Q: [ 11.0  12.7  14.9 -13.9 -12.6  14.5 -14.2]
A: 12.7
Q: [ -58.925  -67.970 -128.204  131.336   79.639  -81.226  157.292]
A: -67.970
Q: [ 138.72 -151.78 -167.64  142.63 -175.16 -103.81]
A: -151.78
Q: [-19.314  10.572   0.540 -12.310  -6.706 -19.886  12.805]
A: 10.572
Q: [ 196.73   37.42 -122.68  -23.52   -5.53  -37.59]
A: 37.42
Q: [  -6.6  174.2 -114.0   21.7  152.0  103.2  -30.0]
A: 174.2
---
[[ 66.7   4.1 -45.7  13.3   1.5]
 [ 66.5   3.9 -42.5  14.9  -0.8]] yields -45.7

[[ 10.5 -58.7 -10.5 -58.5]
 [-29.1 -14.9 -17.9   4.0]
 [ 19.4  40.5  36.7   5.5]] yields -14.9

[[ 32.3 -28.1  41.7 -53.1 -47.9 -13.1]
 [ 27.0 -10.7  59.4 -24.9  -8.5  27.8]] yields -53.1

[[  4.3  12.4  30.1 -45.3   7.4 -33.6 -43.6]
 [-58.1 -19.6 -30.8  35.6  -0.6 -21.8  12.7]] yields 7.4

[[ 32.3 -15.1 -58.2 -51.6   5.2]
 [-20.0  25.9  36.2  70.8   1.4]
 [ 29.7 -16.9 -54.9 -52.4   4.3]] yields 36.2

[[-23.2 -11.1 -19.3 -16.9   1.9  16.7]
 [ 17.9  17.3 -46.1  -3.9 -38.4  28.6]
 [-14.5  -7.0 -55.5  -3.6  42.9  56.4]] yields -3.9

[[ 22.3  26.8  16.8  31.1 -35.0  -1.2  20.8]
 [-54.3  25.6  43.3  37.6   7.9  14.7  25.2]] yields -35.0

[[-70.4  50.7 -49.6 -55.4  38.9  48.9]
 [ 66.8 -62.8  55.1  65.2 -46.3 -51.3]] yields -55.4

[[ 40.4 -69.7  68.2 -42.5  40.5 -14.9]
 [ 38.1 -67.0  64.5 -41.2  37.4 -14.5]] yields -42.5
---
[[-65.7  24.6  43.3   3.3 -52.7  14.6]
 [-65.7  23.7  45.3  -0.9 -45.8  11.7]] value 23.7

[[ 12.9 -60.0   4.4  17.7  70.6  -2.1 -48.7]
 [ 16.3  12.9  64.1  18.6  18.1   6.9   7.3]
 [ 43.6  -8.1 -34.9 -34.8  50.1 -16.4 -26.7]] value 12.9

[[ 20.0   2.1   7.6  31.5  55.1 -39.5  55.5]
 [-11.8   9.5   3.1 -25.7 -53.5  58.3 -54.1]] value 9.5

[[-32.3  44.5  58.5 -18.3  16.6 -46.5]
 [-31.7  43.6  57.7 -18.0  15.9 -45.9]
 [ 37.8 -27.8 -40.6  26.0  -3.5  50.4]] value 43.6

[[ -2.8   8.8  -3.3  25.1  -9.0 -13.0   9.7]
 [ -2.8   8.8  11.4  11.0 -62.5 -25.5  -6.6]
 [ -2.8   8.8  22.9  -7.4 -53.6   5.9  -5.9]] value 8.8

[[  0.8 -11.1  30.1  55.4 -27.3]
 [-10.1  37.3 -53.3  11.5 -13.9]
 [-56.5 -66.7 -25.2  -4.9   9.5]] value 37.3
---
[ 70.3 -59.4  55.0  65.9 -44.5] --> 70.3, 65.9

[ 20.4  25.8 -55.1 -61.6 -65.7  -0.5 -56.2] --> 25.8, 20.4

[[-26.4 -40.6  59.0  58.0  16.0]
 [-14.4 -26.1  34.6  33.8 -16.7]
 [ 16.0  22.4 -30.8 -28.1 -18.9]] --> 59.0, 58.0

[ 23.9  10.0 -62.5 -69.1  12.6 -19.9] --> 23.9, 12.6

[-33.1 -50.8   4.9 -28.6] --> 4.9, -28.6

[-56.0 -18.5   1.8 -60.5  18.5] --> 18.5, 1.8

[[ 18.0   1.8 -13.9 -52.4 -45.9  27.2]
 [ -2.1  12.8  19.3  -4.9  -5.9   4.9]
 [ -2.7  25.1  37.2 -15.8 -17.1  12.6]] --> 37.2, 27.2

[  6.5  -6.1 -10.6   4.3 -56.5 -25.5 -27.6] --> 6.5, 4.3

[[-45.2  38.7  20.1 -48.5 -30.2 -47.7]
 [ 50.2 -42.8  20.1  32.0 -38.6 -33.3]
 [ 37.3 -32.3  20.1  58.8 -15.0  40.3]] --> 58.8, 50.2

[ 58.9  42.8 -66.4 -42.7 -31.6  12.4   2.2] --> 58.9, 42.8
---
[[479 550 683 363 690]
 [692 150 240 975 229]
 [683 547 535 383 516]]: 550

[-27  38  26  14  13  16]: 38

[ 994  912  930 -922]: 912

[507 442 771 886 229 962 486]: 442

[[213 740 826 786]
 [928 802 874 792]
 [350 720 708 749]]: 740

[[12 25 13 83 87 11 98]
 [ 5 54  5 39 44  5 34]]: 25

[[41 14 61 52 63 63 47]
 [50 37 66 52 81 43 55]]: 14
---
Input:
[[ -9.9   2.8 -22.3   9.1  12.3 -14.2  21.9]
 [-25.0  -6.3 -65.0   9.0  -3.7  -3.3   1.9]
 [ 41.8  -2.6 -64.7  -1.2   4.7  -4.0 -13.0]]
Output: 41.8, 21.9

Input: [ 70.6 -43.1   5.5  50.7 -23.5]
Output: 70.6, 50.7

Input: [ -5.8 -50.5  -3.4  62.5]
Output: 62.5, -3.4

Input: [ 22.9 -17.2  27.0  -2.9  69.5   5.9 -36.4]
Output: 69.5, 27.0

Input: [16.7  9.7 56.2 12.6]
Output: 56.2, 16.7

Input:
[[ -0.4   1.9  -4.6 -46.8   4.2 -13.6   7.3]
 [  0.1   2.3  -5.6 -56.3   4.8 -16.5  10.0]
 [  0.1   0.9  -2.0 -22.2   1.6  -6.9   4.2]]
Output: 10.0, 7.3

Input:
[[-58.4 -27.3  -2.2  49.4 -14.7]
 [-52.6   0.0   4.4  44.8 -31.4]
 [-58.4   9.1  70.1  44.8   1.9]]
Output: 70.1, 49.4

Input: [-25.2  42.3  34.7  29.0  67.8]
Output: 67.8, 42.3

Input:
[[  4.0  16.8  -0.3  -3.3 -13.8  -3.2   3.2]
 [-11.8  33.2  48.9  22.5  -6.6 -51.0 -31.6]]
Output: 48.9, 33.2
---
[-16.1  -9.6  51.5 -21.2  45.9 -25.2  29.7] -> -21.2
[-17.5 -10.3  -8.2  21.9  55.6 -24.4 -32.4] -> 21.9
[ -2.0  56.9   1.7   5.1 -61.1  -9.0  48.3] -> 5.1
[ 19.2  10.1 -48.2  43.3  21.9 -31.2 -56.3] -> 43.3
[  8.7 -49.9  51.2  -9.9 -53.6 -51.0 -11.2] -> -9.9
[-49.5  54.8   8.3 -16.0  52.6 -19.8   2.7] -> -16.0
[ 21.1 -19.7 -37.5 -46.6 -36.1  44.6  52.8] -> -46.6
